array([[ 48,  98],
       [ 76, 102],
       [119,  44],
       [ 93, 108]])
|
array([[119,  44],
       [ 48,  98],
       [ 76, 102],
       [ 93, 108]])

array([[ 89,  57,  67, 128, 151, 103, 111,  63, 132, 140,  86, 139,  63,
        113, 121,  64],
       [100, 112, 102,  89, 112, 113, 108,  99,  85,  83,  96,  85,  98,
        100,  89, 107],
       [107, 123,  96,  75,  99, 104, 110,  92,  82,  95,  82,  90, 107,
         97,  88, 109],
       [102, 116, 108,  81, 102, 114, 104,  99,  91,  89, 100,  97, 107,
        106,  88, 107]])
|
array([[ 89,  57,  67, 128, 151, 103, 111,  63, 132, 140,  86, 139,  63,
        113, 121,  64],
       [100, 112, 102,  89, 112, 113, 108,  99,  85,  83,  96,  85,  98,
        100,  89, 107],
       [102, 116, 108,  81, 102, 114, 104,  99,  91,  89, 100,  97, 107,
        106,  88, 107],
       [107, 123,  96,  75,  99, 104, 110,  92,  82,  95,  82,  90, 107,
         97,  88, 109]])

array([[ 98, 115],
       [101,  54]])
|
array([[101,  54],
       [ 98, 115]])

array([[ 91, 102,  96, 151, 119, 103,  91,  99, 102, 132, 135,  99, 100,
        110],
       [104,  99, 137,  83, 132, 134, 128, 103, 121, 137, 107, 101, 129,
        103]])
|
array([[104,  99, 137,  83, 132, 134, 128, 103, 121, 137, 107, 101, 129,
        103],
       [ 91, 102,  96, 151, 119, 103,  91,  99, 102, 132, 135,  99, 100,
        110]])

array([[111,  45],
       [ 92, 159],
       [128,  89],
       [ 92,  94],
       [ 94, 143],
       [104,  56],
       [ 93,  47],
       [103,  51],
       [ 83,  67],
       [ 80,  59],
       [139,  93]])
|
array([[111,  45],
       [ 93,  47],
       [103,  51],
       [104,  56],
       [ 80,  59],
       [ 83,  67],
       [128,  89],
       [139,  93],
       [ 92,  94],
       [ 94, 143],
       [ 92, 159]])

array([[110, 114,  91, 101, 126,  96],
       [ 87, 104,  99,  90, 101,  96],
       [105, 108, 127, 117,  93, 104],
       [108,  94,  94, 108, 131,  90],
       [ 76, 101,  93,  91, 103, 113],
       [108, 113, 100, 118, 102,  94],
       [ 89,  98, 112, 107, 114, 103],
       [ 78,  91,  94, 116, 112, 125],
       [ 78, 164,  99, 114, 114,  94]])
|
array([[ 78,  91,  94, 116, 112, 125],
       [108,  94,  94, 108, 131,  90],
       [ 89,  98, 112, 107, 114, 103],
       [ 76, 101,  93,  91, 103, 113],
       [ 87, 104,  99,  90, 101,  96],
       [105, 108, 127, 117,  93, 104],
       [108, 113, 100, 118, 102,  94],
       [110, 114,  91, 101, 126,  96],
       [ 78, 164,  99, 114, 114,  94]])

array([[ 97,  65,  82,  81,  98,  94,  88,  72,  93, 105,  92, 101,  84],
       [ 96, 108,  96, 101, 101,  87, 105,  96,  74, 107, 105,  98,  94],
       [ 48,  97,  45,  98,  81, 103, 111,  97,  72, 125, 104, 112,  43],
       [ 88,  83,  88,  92, 105,  99,  95,  88,  92, 108,  89, 102,  93],
       [104,  80,  93,  86, 103,  86,  87,  75,  83,  94,  91,  95,  96]])
|
array([[ 97,  65,  82,  81,  98,  94,  88,  72,  93, 105,  92, 101,  84],
       [104,  80,  93,  86, 103,  86,  87,  75,  83,  94,  91,  95,  96],
       [ 88,  83,  88,  92, 105,  99,  95,  88,  92, 108,  89, 102,  93],
       [ 48,  97,  45,  98,  81, 103, 111,  97,  72, 125, 104, 112,  43],
       [ 96, 108,  96, 101, 101,  87, 105,  96,  74, 107, 105,  98,  94]])

array([[ 85, 135, 100,  71, 136, 116,  90],
       [111,  95, 112,  90, 147,  86, 112],
       [110,  99, 110,  88, 140,  90, 108]])
|
array([[111,  95, 112,  90, 147,  86, 112],
       [110,  99, 110,  88, 140,  90, 108],
       [ 85, 135, 100,  71, 136, 116,  90]])
---
array([[158,  97, 101, 103, 112],
       [102, 103,  95, 100, 128],
       [138, 108,  95, 101, 104],
       [144, 106, 115, 101, 101]])
|
array([[102, 103,  95],
       [138, 108,  95]])

array([[ 94,  85, 105],
       [123, 123, 140],
       [105, 156, 101],
       [ 94,  98, 131],
       [107,  80, 126]])
|
array([[123, 123, 140],
       [105, 156, 101]])

array([[112,  67, 141, 129],
       [ 85,  80, 106, 107],
       [ 98,  98,  67,  95],
       [128, 115, 151, 143],
       [ 90, 120, 111, 105]])
|
array([[ 85,  80, 106],
       [ 98,  98,  67]])

array([[116, 155,  90, 105, 100],
       [112, 137, 103, 107, 111],
       [119, 104, 133, 100, 124],
       [ 98,  93, 111, 105, 103]])
|
array([[112, 137, 103],
       [119, 104, 133]])

array([[162,  90,  91],
       [111, 123, 116],
       [ 80, 136, 155],
       [ 82,  77,  81]])
|
array([[111, 123, 116],
       [ 80, 136, 155]])

array([[100, 101,  96, 100],
       [113, 126,  96,  44],
       [101,  97, 113, 115],
       [102, 109,  95,  73]])
|
array([[113, 126,  96],
       [101,  97, 113]])

array([[ 93, 119,  99,  86],
       [132, 116, 134,  97],
       [115,  92,  95, 159],
       [138,  90, 151, 106]])
|
array([[132, 116, 134],
       [115,  92,  95]])

array([[ 93,  96, 122, 135],
       [118, 108, 153,  93],
       [111, 107, 115,  91],
       [102, 101,  66,  56],
       [ 93,  97,  92,  87]])
|
array([[118, 108, 153],
       [111, 107, 115]])

array([[ 71,  96,  74,  96,  90],
       [103, 112, 136,  98, 118],
       [ 71,  84,  79, 101,  88],
       [111, 147, 118,  78, 128]])
|
array([[103, 112, 136],
       [ 71,  84,  79]])
